(in the rows, 128 means zero)
First come named moves, each a turn or a mirror, each shown by rows before and after it. For each pair of rows after them, which moves, in which order, take the first row to the second? The first pair is done for you.
move k626:
[116 142 184 129 146 122 103  97 192 158 115  40 116 129  84 125 153 131
 151 146 101  87 128 135 163 123  94 160 141 131 156 100  93 113] => [155 173 148  92 141 145  78 118 174 180 110 100 103  81  93 100 134  87
 135 122 173  82 169 139 184 145 122 131 146 105 158 132 123 121]
[116 145 116 159 127 153 174 134 120 102 154 101  94 130 105 101  82 150
 139 149 120 130 206 121 132 189 168 167 152 117 185 127 135  95] => [114 144 117 158 127 150 176 129 124 105 153  97  92 130 104 106  80 148
 141 148 116 131 205 116 129 185 165 168 152 119 184 127 131  95]
[140 146 160 137 147 124  72 176 133 125 101 117  62  78 114 124 142  99
 142 109 124  82 154  90 124 109 122 123 129 146 152 137 119 142] => [126 136 173 150 151 115  85 161 135 119 102  88  69 101 108 136 148 117
 147 122  91  87 132  85 111 103 106 138 128 156 153 122 107 143]
move k99:
[123  96 131 152 116 116 146 142 144 104 156 116 129 123  93 150  94 145
 155 149 106 158 147 128  96 129 134 166 146 105 148  88 100 149] => [150 109 112 143 133 115 121 141 143 102 124 115 117  97  99 132 109 122
 191 111 113 153 162 109  91 130 133 142 156 113 136 132 103 174]
[ 94 141 152 108 134 134 134 125 148 153 117 107 139 144 128 131 152 152
 139 158 144  95  92 104 147  93 105 120 128 146 109 114 143  80] => [112 149 140 105 145 133 115 126 145 155  95 105 132 118 126 114 166 135
 157 137 154  91 107  90 143  96 106 103 133 145 107 133 147  93]
[105 161 113  78 140 155 112 108  98 108 114 144 120 120 138  76  95  92
 120  90 105 159 143 125 142 152  72 135 147 110 144 148 138 108] => [ 85 155 131  81 126 158 128 109 104 103 138 143 127 141 134  90  88 108
  97 116  99 163 131 136 145 159  72 148 141 103 148 123 136  87]
move k703:
[116 115 133 137 109 123 109 149 139 161  90 148 109 124 184 140 169 150
  64 128 149 104  92 111 123 119 104 114 120 147  92 102 162 119] => [105  92 131 162  94 116 118 166 139 134 127 145 112 149 170 163 137 160
  63 147 142 149 102 125  97 117 126 133 126 129 120  76 137 122]
[ 93 173 171 118 119 147 152 125 167 107 172  93 154 144  78 115  62 118
 110 157 163 141 177 165 173 140 158 157 132 121 176  65 122  82] => [127 205 165  83 153 153  89 117 168 145  83 102 126  89 114  74 140  87
 118  97 176  67 155 110 169 111 113 103 121 166 114 122 172 100]
[113 114 148 128 137 115 152 125 162 120 157 109 134 154 100 112 126 129
 114 164 114 138 120 149 134 112 148 153 129 136 129 111 122  97] => [127 130 140 108 153 120 123 124 163 135 111 111 125 126 113  88 160 114
 122 134 123  99 106 124 144 106 120 130 126 157 102 136 146 104]
[ 76 142 185 166 142 114 125 143 161 139 139  51  96 103  77 113 109 145
 168 136  98 105 123 105 157  84 104 187 124 147 180  90 114  79] => [ 89 143 179 156 153 118  98 141 160 150 108  56  85  87  86 102 134 141
 168 112 105  81 112  84 155  75  91 164 126 160 156 104 126  91]
move k929:
[121 176 107  78 150 159 148 120 142 163 124 142 172 120  65 107 119 127
 151 146 137 108 180 150 190 195 145  96 151 115 123 192 139 112] => [127 181 118  74 156 160 135 118 146 171 105 142 168 113  78 106 140 126
 144 138 138  88 160 132 187 191 134  88 146 125 105 192 155 110]
[119 118 121 128 104 152 157 118 157 164 145 120 108 159 148 132 126 117
  98 152 141  79  85 156 176 132 119 198 157 141 106 136 147  90] => [125 114 118 134 111 146 143 116 162 169 126 118 104 153 162 135 146 111
 101 142 135  68  72 138 163 123 113 185 155 145  89 144 156 103]
[124 133 138  94 106 144 138  91  95 107  65 174 141 141 187 131 142 110
 158  65 129 135 103  94 108 161 130  98 143 125  58 146 129 121] => [130 122 124 110 108 136 139  95  92  89  74 165 144 143 185 141 135 105
 172  64 119 155 115  97  91 155 138  93 153 115  75 150 113 133]
[166 136 107 107 121 134 124 147 121 124 150 185 129 137 140 124  97 106
 104 129 188 140 154 144 163 147 154 116 130 123 124 154 150 136] => [162 139 111 101 122 130 115 143 119 133 140 190 127 138 146 122 105 108
  98 127 193 131 145 140 170 143 144 113 123 131 113 148 156 132]
Pairs:
(two moves a pair)
[109 139 168 195 123 122  92 139 156 103 160 121  91 180 148 171 209 149
  76 165 108 115  92  83  93 102  65 123 113 111 114  90 132 129] => [159 163 130 173 124 143  59 168 132 110 152 183  73 120 162 150 187  94
  72 129 180 117 141  81  98 124 101  81 125  84 119 127 151 154]  k626, k929
[ 98 116 157  92 146 145  94 117 171 130  87  95 128 102 110 128 167 175
 119 151 102 119  99  69 107 100  66 174 135 135 121 117 125 143] => [128 105 127 110 119 160  74 174 143  92 122 157 105  77 124 154 112 143
 104 144 152 173 152  93  76 118 120 157 155  89 162 116 114 164]  k626, k703
[ 95 138 175 134 141 132 157 118 150 131 145  80 133 146  99 126 122 150
 148 167  81 114 141 123 149 123 110 174 123 139 145 118 108  87] => [141 171 150  92 136 156 124 146 133 159 129 148 116  88 122  91 114  99
 120 139 160 102 174 120 177 141 135 140 123 120 141 149 147  92]  k929, k626
[168 150 120 157 131 114  88 175 118 146 118 189  95 116 130 172 159 108
 125 143 156 130 132 126  97 164 145 101 114 111 128 128 145 146] => [158 134 114 175 148  98  93 154 128 136  99 149 106 132 123 170 184 129
 160 126 109 132 113 111  75 143 128 102 118 137 109 138 129 162]  k626, k99
[117 141 144 137 143 132  82 129 128 164  91 141 129  90 106 124 118 110
 113 100 167  84 142 104 129 110 121 159 124 145 136 124 107 129] => [100 135 156 140 135 135 117 123 129 155 123 135 142 113  85 128  88 123
 112 129 168 105 153 136 138 127 132 179 128 122 158 109  92 114]  k703, k703
[115  90 157 156 150 125 127 126 124 124 128  91  81 125 107 147 130 129
 126 142  94  95 137 134 120 101 122 169 108 136 163  96 125 135] => [135 105 139 131 139 140 115 142 113 136 138 131  77  96 107 128 100 102
 112 135 148  99 172 157 142 122 150 155 115 113 176 116 139 128]  k626, k703
[102 106 156 125 137 164 111 157 110 161  84 167  88 115 160 127 152  96
  50 192 149 113  91 116 161 120 103 144 120 133 102  63 175  78] => [ 91  88 147 145 124 160 125 170 113 145 114 165  96 133 148 146 125 105
  51 208 141 145 100 134 143 125 120 153 125 117 123  45 160  81]  k703, k703
[144 155 100 115 124 150 182 106 146 107 155 140 170 138  93  87  81 130
 185 153 141 154 149 130 138 162 185 136 151 101 150 175 143 117] => [133 177 122  79 126 162 177  93 149 144 136 149 175 139 114  69 110 135
 152 156 156 111 114 120 170 160 156 133 128 118 121 169 180  94]  k929, k929
